(in the rows, 128 means zero)
Each named turn below is shown by a few rows before and after it. Which turns, in which order, take the first row of each later pair to the second? The first pair is answered.
turn loz:
[133 153 115 158  96 137 125 136 135 148] => [128 108 149 127 105 129  94 134 133  99]
[156 109 138  44 148  80 112 148 102 122] => [130 159  56 130 107 114 153 157 137 193]
[ 85 137 112 151 132 148 152 117 128 192] => [ 74  79 155 115 136 145 106 109 135 124]
turn tura:
[ 85 145 141 175 123 163 135 126 150 129] => [112 178 142 153 147 137 155 134 114 158]
[123 150  96 142 101 128 132 147 139 124] => [141 151 125 110 128 113 136 156 110 122]
[ 79 142 141 207 124 161 129 132 157 132] => [120 191 146 178 154 129 160 141 102 172]
turn Seme:
[120 148 112 145 134 121 147 137 120 150] => [138 138 102 122 125 120 142 134 117 147]
[101 100 157 114 158 144 104 116 126  93] => [ 85 122 167 143 163 151 118 120 127 112]
[132 147 145 134 143 125 144 130 107 137] => [143 153 133 127 138 124 140 126 109 145]
turn bodi:
[129 149 134 141 108 133 148 143 126 137] => [138 138 148 109 119 124 147 145 116 131]
[145 101 111  83 102 117  94 125 142 109] => [121 103  98 111  88 127 100 119 162 114]
[156 129 152  97 149 113 146 110 100 130] => [102  99 165 145 139 137 125 104 137  95]
Pairs:
(two turns a pair)
[124 165 148 133 180 129 151 183 117 144] => [161 157 113  92 163 122 153 178 110 155] => Seme, Seme
[110 157 160 159 138 130 155 153 132 130] => [ 97 136 152 171 121 142 139 143 156 118] => bodi, loz
[108  89  95 136 106 128  75 102 157 132] => [137 102 155  83 149  96  84 110 102 125] => loz, Seme
[117 103 172  95 114 121  98 134 128 119] => [108 159 163 132 131 122 139 143 117 173] => Seme, loz
[145 109 135  78 133 109 113 123 109 109] => [133 169 114 133 126 114 154 134 106 165] => Seme, loz
[131 167 151 165 148 150 205 142  91 160] => [ 93  89 188 164 134 166 142 128 122  70] => bodi, tura
[ 57 150 170 175 120 155 111 101 138  80] => [145 182 170  72 153 100 141 113  63 125] => bodi, bodi
[118 129 108 163  73 126 129 150 157 144] => [117 109 185 138 113 104 114 149 132  94] => loz, Seme
[120 198 182 145 180 115 124 141 103 150] => [144 210 124 140 156 120 135 131 113 185] => loz, bodi
[134  94 135  93 117 120 102 120 144  93] => [143 167 154 112 154 102 155 139 101 150] => Seme, loz
[ 70 119 176 169 141 149 109 128 152  97] => [139 167 180 102 174 105 146 143  88 145] => bodi, tura
[158 170 108 183 140 121 145 168 134 156] => [195 124  81 121 126 103 114 161 131 141] => Seme, Seme
[141 107 133  87 133 110 114 114 129 119] => [135 158 119 118 138 108 148 128 121 160] => Seme, loz
[ 87 119 155 164 123 144 113 126 157 110] => [ 91 144 166 166 133 137 123 130 140 118] => loz, bodi
[119  55 105 101 106 166  79  98 166 118] => [135  73  79 103  97 165  95  95 165 145] => bodi, Seme
[102 114 150  86 163 130  98 117 129  99] => [ 78 156 161 138 172 144 121 122 130 124] => Seme, Seme
[167 167 126 102 136 118 144 118 111 127] => [120 151 166 143 143 138 125 120 130  88] => bodi, Seme
[155  88 171  85 132 126  81 127 127  94] => [196 155 104  85 121 119 127 138 110 174] => loz, Seme
[ 88 119 115 144 114 162 123 107 144 133] => [109 122 166 107 153 140 128 116 108 115] => loz, Seme
[144 149 106 120 118 115 139 146 101 167] => [131 114  87 131  91 130 120 134 138 143] => Seme, loz
[ 82 172 168 221 134 162 133 129 118 142] => [ 79 150 155 225 112 171 118 124 137 131] => loz, tura
[111  93 110 136  99 144 108 113 144 105] => [138  96 105  98 104 130 115 114 128 104] => bodi, loz
[127 170 122 141 135 120 172 142 105 171] => [167 126  99  83 123 110 147 133 107 145] => Seme, Seme
[188 126  98  50 132 109 119 132  93 136] => [156 173  55 124 112 134 148 137 118 188] => Seme, loz
[149 118 142  99 144 111 132 129 105 122] => [147 130  88 126 112 134 137 127 133 153] => loz, Seme
[120 182 127 164 134 121 142 123 113 165] => [108 102 108 148  99 143  90 107 159 104] => Seme, loz
[ 85 130 158 168 120 148 130 147 149 119] => [141 162 164 116 148 114 149 158  95 149] => tura, bodi
[ 92 110 192 165 150 121 128 135 128  97] => [ 92  87 177 157 133 126 121 128 143  76] => bodi, loz
[191 127 105  94 113 109 147 121  97 174] => [127  61 140 131 101 140  92 116 142  86] => Seme, bodi
[146  92  89 112 102 129 131 136 131  80] => [167 139 120  99 138 108 162 149  91 114] => Seme, loz
[140 173 125 164 143 122 150 138 142 140] => [147 163  99 162 122 128 151 132 152 145] => loz, bodi
[102 107 150 135 134 126 102 136 146  93] => [118 164 117 157 131 129 151 147 134 159] => Seme, bodi
[126 164  83 197  91 137 144 134 144 153] => [123 122 201 136 148 104 114 139 105  68] => tura, bodi
[ 80 112 144 181 124 141 115 122 157  97] => [147 172 106 132 135 110 161 139  99 174] => Seme, bodi
[134 143 174 108 161 116 130 135  94 126] => [125 154  91 146 120 138 146 135 131 175] => loz, Seme
[100 140 143 175 126 140 133 137 154 127] => [111 111 117 157 108 149 111 123 167 116] => bodi, loz
[123  94 200 138 141 126 122 112 127  85] => [120 115 211 140 158 118 135 126 110 101] => loz, tura
[151 122 158 112 164 127 145 138 110 134] => [115 125 157 170 151 148 142 137 138 133] => bodi, Seme
[135 101 133 103 134 127  93 127 139 111] => [102 126 160 145 156 138 107 131 143 114] => Seme, Seme
[127 112 174 105 165 100 118 123 110 116] => [ 91 135 125 178 128 134 130 128 153 150] => bodi, Seme
[120 111 141  82 127 112  71 128 118  95] => [ 75 142 176 148 143 123  93 136 123 105] => Seme, Seme
